In the rows, 128 means zero.
Rotation paths and how fast each direction turns (degrees each step):
Each turn is a multiple of 5 degrees from 10 to 175, or 0.
Each row of a path follows its step; steps can be skipped.

step 0: [135 130 129 134 136 136 123 131 119 124 132 129 129 133 125 126 130 128
 123 132 134 118 134 124 126 137 118 126 127 129 123 116 131 135 127 132
 120 124 129 127 126]
step 1: [125 124 129 124 137 136 132 122 125 130 130 128 127 123 133 130 136 133
 123 127 124 142 127 119 132 138 128 128 129 132 132 131 130 138 132 125
 135 124 119 132 124]
step 3: [121 132 127 121 126 122 127 130 132 127 127 129 133 132 123 121 129 120
 129 121 128 120 120 132 134 125 134 133 124 137 135 122 138 129 127 132
 129 117 119 128 130]
step 5: [128 122 130 124 124 130 126 128 130 126 126 128 137 121 123 123 126 121
 130 123 127 127 136 130 129 125 118 129 129 119 140 134 121 140 126 127
 123 135 132 133 122]
step 6: [134 133 117 127 126 131 121 136 123 129 134 124 121 132 143 126 131 134
 130 132 136 119 132 123 129 126 125 135 128 125 137 130 128 130 125 124
 129 131 126 125 130]
step 7: [119 129 129 128 132 128 122 127 130 130 128 125 113 128 127 136 122 140
 123 115 123 131 127 125 131 126 129 125 136 128 131 133 122 128 135 132
 124 127 120 129 132]
step 11: [132 119 131 123 120 133 125 136 126 138 120 125 135 125 123 133 130 127
 127 122 138 133 131 124 126 132 130 130 134 122 124 130 130 132 126 120
 126 123 124 140 130]
step 12: [137 134 114 126 123 128 132 134 117 132 130 124 130 130 132 136 128 132
 129 119 124 132 128 135 133 122 130 131 120 130 123 123 128 128 133 126
 134 129 126 121 121]
step 13: [130 124 129 129 140 129 125 123 128 133 128 127 124 129 114 121 125 128
 126 119 116 122 131 121 128 117 127 135 129 131 124 129 132 119 133 126
 127 123 128 125 126]
Speeds:
[128 127 129 128 131 127 129 129 130 127 128 128 126 132 124 128 128 131
 124 129 131 128 129 127 129 128 130 127 130 128 129 128 127 129 128 129
 129 124 128 126 128] -> 110
[127 128 127 127 128 128 127 129 129 125 125 129 126 126 125 128 129 131
 129 127 126 128 125 129 132 126 129 127 127 129 128 126 131 124 128 126
 129 129 129 127 129] -> 70

step 0: [118 131 135 132 126 131 137 133 133 123 126 129 120 125 129 130 128 129
 126 132 130 124 126 129 119 119 137 134 129 128 126 127 129 124 124 118
 141 129 131 124 132]
step 2: [125 128 132 130 138 127 132 132 125 128 127 126 131 135 127 127 128 119
 123 124 126 126 131 133 127 123 123 127 120 129 123 130 142 119 119 133
 133 133 132 138 133]
step 3: [121 136 138 131 126 126 125 119 127 131 133 122 131 123 126 131 126 121
 124 126 124 134 121 124 127 125 123 131 132 136 128 127 125 123 128 123
 136 126 116 136 132]
step 5: [116 117 123 126 128 118 129 131 124 133 127 124 131 128 126 126 136 125
 126 130 121 134 124 128 124 122 126 133 122 127 120 132 125 123 123 123
 127 133 125 124 119]
step 6: [125 125 137 126 136 123 130 126 129 129 124 141 121 125 125 129 124 128
 127 128 127 130 136 134 117 125 128 133 130 131 118 131 135 123 126 123
 132 120 125 129 133]
step 7: [118 132 132 134 128 121 128 132 145 132 123 122 122 133 127 129 122 124
 120 127 127 124 121 127 131 140 127 128 125 133 125 128 129 126 127 126
 131 126 120 124 127]
step 9: [119 124 126 130 127 126 122 120 125 128 127 121 130 127 130 135 124 122
 129 131 125 132 127 130 117 130 126 133 130 132 125 117 129 125 121 122
 138 140 129 126 135]
step 11: [128 125 129 135 128 126 135 128 133 135 128 132 134 134 130 128 122 123
 124 125 130 130 118 122 124 125 123 132 122 126 125 142 128 121 117 126
 135 130 133 123 124]
step 13: [119 127 131 129 129 128 134 122 135 133 120 125 129 122 123 137 123 122
 125 125 128 122 130 124 135 129 130 137 129 131 119 120 127 117 131 129
 133 129 129 135 125]
Speeds:
[125 128 127 127 127 127 127 128 130 127 129 129 127 129 127 130 127 129
 126 130 125 128 130 131 130 131 126 128 125 128 129 129 129 132 129 130
 128 130 131 129 130] -> 135
[128 126 128 129 127 127 127 128 127 130 127 130 127 126 127 125 128 128
 126 132 129 126 126 132 126 126 129 127 128 126 129 131 125 128 129 126
 127 128 131 126 129] -> 70
[127 129 129 128 128 125 128 129 127 129 128 127 127 130 127 131 126 128
 128 126 129 126 127 124 127 127 130 129 124 126 132 129 127 129 129 128
 124 127 129 126 129] -> 110
[126 128 126 129 130 127 126 128 127 128 130 126 129 129 130 126 126 123
 129 127 130 126 128 129 129 128 128 126 132 128 131 127 128 129 129 126
 127 129 129 132 130] -> 60

step 0: [128 123 129 138 123 125 131 123 121 135 137 129 126 131 130 134 125 125
 134 132 131 132 120 136 127 123 122 127 127 130 116 132 124 134 129 129
 138 123 140 134 127]
step 2: [139 135 126 131 136 135 134 130 132 139 138 128 128 126 130 135 127 129
 134 128 131 126 132 133 123 124 119 129 120 118 136 132 138 126 123 126
 126 131 130 125 130]
step 3: [125 125 129 137 121 132 126 126 134 126 134 135 118 137 135 134 126 127
 128 128 116 122 123 135 124 133 126 132 113 128 131 128 128 126 128 126
 126 121 130 127 120]
step 4: [120 126 129 124 129 127 138 124 142 130 126 130 136 132 121 123 127 130
 130 127 116 127 128 115 128 125 121 128 115 122 125 126 128 123 132 127
 134 128 131 127 132]
step 6: [132 122 126 133 118 139 126 124 126 132 119 122 134 131 125 135 130 132
 130 132 126 129 128 131 130 131 135 121 123 127 122 122 127 121 128 129
 130 118 136 118 119]
step 8: [130 129 125 134 126 118 124 120 130 122 132 119 129 127 129 134 121 133
 132 127 135 118 121 137 126 133 131 136 127 118 129 134 136 126 135 127
 135 122 124 122 129]
step 9: [127 123 128 133 121 139 137 124 128 131 121 126 130 132 136 124 117 132
 139 121 127 131 128 129 130 131 132 135 123 122 122 134 137 123 124 134
 127 126 132 136 132]
step 10: [127 122 130 122 125 124 133 136 135 132 132 123 119 128 128 133 131 143
 135 120 129 128 129 124 137 125 126 125 118 126 129 135 130 133 134 122
 120 123 124 134 125]
step 13: [136 119 122 130 125 116 140 129 127 126 129 126 128 127 118 129 132 136
 131 132 131 130 128 127 123 131 128 129 121 118 128 129 118 132 131 130
 122 127 130 115 133]
Speeds:
[132 128 127 129 128 126 127 128 126 130 133 129 126 128 126 127 130 130
 128 129 128 127 127 129 130 130 127 130 129 127 129 129 126 132 127 128
 130 125 126 127 128] -> 135
[128 129 128 129 129 130 129 127 126 132 130 128 128 128 128 125 128 125
 131 129 130 129 127 126 128 127 125 130 128 128 126 128 128 127 126 131
 127 130 129 131 128] -> 155
